In the data rows, zero lies at 4.5, halfway between 4 and 5.
Some points, one per row:
[5 4 3 6 2 4 4 4 6 4 5 6 5 5 4 5 4 5 4 3 3 7 2 5]
[4 3 3 3 6 5 6 5 7 3 3 4 5 5 4 7 6 5 3 6 3 6 2 5]
[4 6 6 2 6 8 6 4 5 3 3 1 5 7 5 3 6 7 5 7 6 6 2 4]
[6 4 4 4 4 3 5 4 5 4 6 6 6 5 3 7 6 4 6 4 3 6 3 5]
[7 2 3 4 4 4 3 4 5 6 5 5 5 5 4 5 3 5 5 3 3 2 3 3]
[5 3 6 7 5 3 4 6 6 6 3 2 4 5 4 4 3 7 6 6 4 2 6 3]
[5 6 3 2 2 5 6 4 4 4 6 6 6 6 4 7 5 3 5 4 2 6 3 4]
[3 4 5 7 4 3 5 3 4 4 6 5 5 2 6 5 6 4 4 3 6 4 7 3]
[4 5 5 4 4 6 6 5 6 5 3 1 5 7 4 5 5 6 5 6 4 5 2 4]
[4 4 5 4 4 5 6 3 6 4 7 5 3 4 5 4 5 5 5 4 5 5 6 3]
[6 6 5 3 5 5 3 2 1 4 5 7 3 2 3 6 6 2 2 3 3 4 6 8]
[1 7 7 5 7 5 5 6 5 2 6 5 2 5 5 2 5 5 5 7 4 8 5 6]
[5 2 5 7 5 3 1 3 6 6 5 4 4 3 5 4 3 6 6 4 7 5 6 2]
[6 4 5 5 3 2 2 5 4 5 4 2 6 3 2 4 5 6 7 5 5 3 4 5]
[6 2 5 5 3 2 2 4 7 6 5 6 5 2 4 4 2 5 4 3 3 2 5 3]
[4 8 4 2 4 7 5 4 1 3 5 6 5 5 4 6 5 3 3 5 3 4 5 6]
[5 3 6 3 5 4 4 3 4 4 6 4 4 2 4 3 6 4 5 5 5 3 6 4]
[1 7 6 4 8 7 5 6 3 1 5 6 2 3 5 2 6 5 3 5 4 7 4 7]
[4 6 2 6 4 4 3 5 2 5 3 5 6 6 6 6 5 3 3 4 7 3 5 4]
[5 3 5 7 4 4 3 6 7 6 5 4 3 3 5 1 1 7 5 4 3 3 6 2]
[5 4 5 5 6 5 4 3 4 2 5 5 6 2 3 3 8 6 5 5 5 6 4 7]
[4 5 6 9 6 2 2 8 3 4 4 0 5 2 5 0 5 5 4 7 8 7 6 2]
[6 1 3 5 6 4 4 2 7 5 4 3 5 4 5 6 4 5 5 3 4 2 4 4]
[7 2 4 4 2 5 3 2 6 5 7 6 5 5 3 5 5 6 6 3 5 5 3 3]
[4 6 4 4 3 6 6 5 3 4 6 6 5 6 6 5 5 5 5 5 5 5 2 5]
[2 7 5 2 4 8 7 6 5 3 6 3 5 7 5 4 5 6 5 7 5 7 3 3]
[2 5 6 5 3 4 5 3 5 3 8 5 1 0 4 3 3 4 4 2 5 4 8 2]
[3 6 4 6 5 6 6 5 3 4 4 5 4 6 6 5 4 4 5 4 7 5 4 4]
Then 23 other points, each followed by its number:
[4 4 2 4 4 6 7 3 4 5 5 6 3 6 7 7 5 0 1 3 5 4 5 6] 0
[2 5 7 3 6 7 7 6 8 5 5 2 2 7 5 2 4 8 6 7 4 5 6 2] 1
[3 3 6 7 7 5 3 6 8 6 4 4 3 5 4 2 1 8 5 5 5 5 7 2] 2
[6 2 6 3 5 3 3 6 5 5 5 1 7 3 3 2 6 6 7 6 6 3 5 3] 3
[2 6 5 5 2 4 5 4 5 3 7 5 3 2 5 4 5 4 4 4 6 4 7 3] 4
[5 1 5 5 4 4 3 5 8 6 5 5 5 3 4 3 2 7 5 5 2 3 7 1] 5
[5 4 6 4 5 4 4 3 4 5 4 5 3 2 5 2 5 4 4 4 4 3 6 5] 6
[1 5 7 2 4 5 6 5 6 3 7 3 1 2 5 2 4 4 5 6 3 5 7 3] 7
[3 3 4 6 3 5 6 2 5 3 7 5 4 3 5 4 5 4 4 2 5 5 5 3] 8
[4 5 2 4 6 7 9 4 5 7 3 5 3 9 8 6 4 2 4 6 5 4 4 5] 9
[3 7 5 2 5 9 7 5 5 4 3 3 5 8 5 6 5 5 4 6 4 5 0 5] 10
[3 6 5 4 3 6 5 1 4 4 7 6 2 3 5 3 4 4 3 2 6 4 8 5] 11
[2 4 4 8 6 6 6 7 5 5 4 5 6 7 6 5 3 5 6 6 5 6 2 3] 12
[3 5 1 8 4 2 5 7 6 5 3 7 4 4 6 6 3 4 4 3 3 5 3 3] 13
[7 2 2 6 4 3 2 7 7 7 3 4 5 5 4 6 0 6 7 2 2 2 3 2] 14
[8 2 1 6 4 2 2 7 7 7 4 2 6 5 5 7 0 6 8 3 3 3 2 0] 15
[6 6 3 6 6 5 3 5 3 5 3 7 5 6 5 6 3 4 3 3 3 6 3 7] 16
[7 4 6 4 5 5 2 7 4 8 1 1 7 4 2 4 5 6 6 8 5 0 5 4] 17
[2 7 7 5 7 6 5 5 4 2 6 5 3 5 5 1 5 5 3 5 4 8 5 5] 18
[2 6 5 2 4 6 6 3 4 0 7 5 4 4 4 5 8 3 4 5 4 7 5 6] 19
[7 5 2 3 4 6 4 4 3 7 3 6 4 6 5 7 2 3 2 2 4 2 4 6] 20
[5 6 2 6 2 3 5 6 6 6 3 6 4 6 5 6 3 4 4 5 2 4 1 3] 21
[3 4 6 2 4 4 7 3 5 3 6 4 4 4 5 4 7 3 5 5 5 5 6 5] 22
Which three of these numbered points are nearest to each point below, ignoring the direction in which the first points spread most? Their numbers follow each, nearest first.
[4 4 4 4 4 4 5 5 6 3 6 5 6 2 4 6 7 5 3 6 3 6 4 4] > 19 5 22
[3 4 3 5 6 6 8 3 5 5 4 6 1 5 7 5 5 2 1 4 5 5 5 8] > 0 9 6
[3 5 2 6 2 3 5 6 5 5 5 7 4 5 6 6 3 3 4 5 2 5 4 4] > 13 21 16
[5 4 6 4 7 5 4 3 4 3 3 3 4 4 2 1 7 7 4 6 5 5 4 7] > 6 3 18
[5 1 7 2 6 3 5 5 8 4 6 0 4 4 4 3 4 6 8 5 5 3 6 0] > 1 3 22
[5 6 3 5 4 4 5 4 3 4 6 7 4 5 5 7 4 2 4 2 2 6 3 6] > 16 13 0
[3 5 2 6 6 6 7 3 3 5 3 7 1 6 7 6 7 1 3 5 7 5 5 7] > 0 9 6
[7 6 7 4 6 5 0 7 3 6 0 0 8 2 1 4 6 7 6 8 5 1 4 7] > 17 3 10
[3 4 6 5 5 6 4 6 8 6 4 4 4 5 5 3 3 8 6 6 5 4 7 1] > 2 1 5
[7 5 1 5 3 3 3 7 4 7 3 4 6 6 5 8 1 4 7 2 3 3 2 2] > 15 14 21
[6 5 7 4 5 4 2 7 3 4 4 3 7 1 1 2 6 6 7 6 4 5 5 6] > 3 17 6
[6 6 3 3 0 2 5 5 2 5 6 7 6 4 5 7 3 1 5 2 2 6 3 5] > 21 16 20
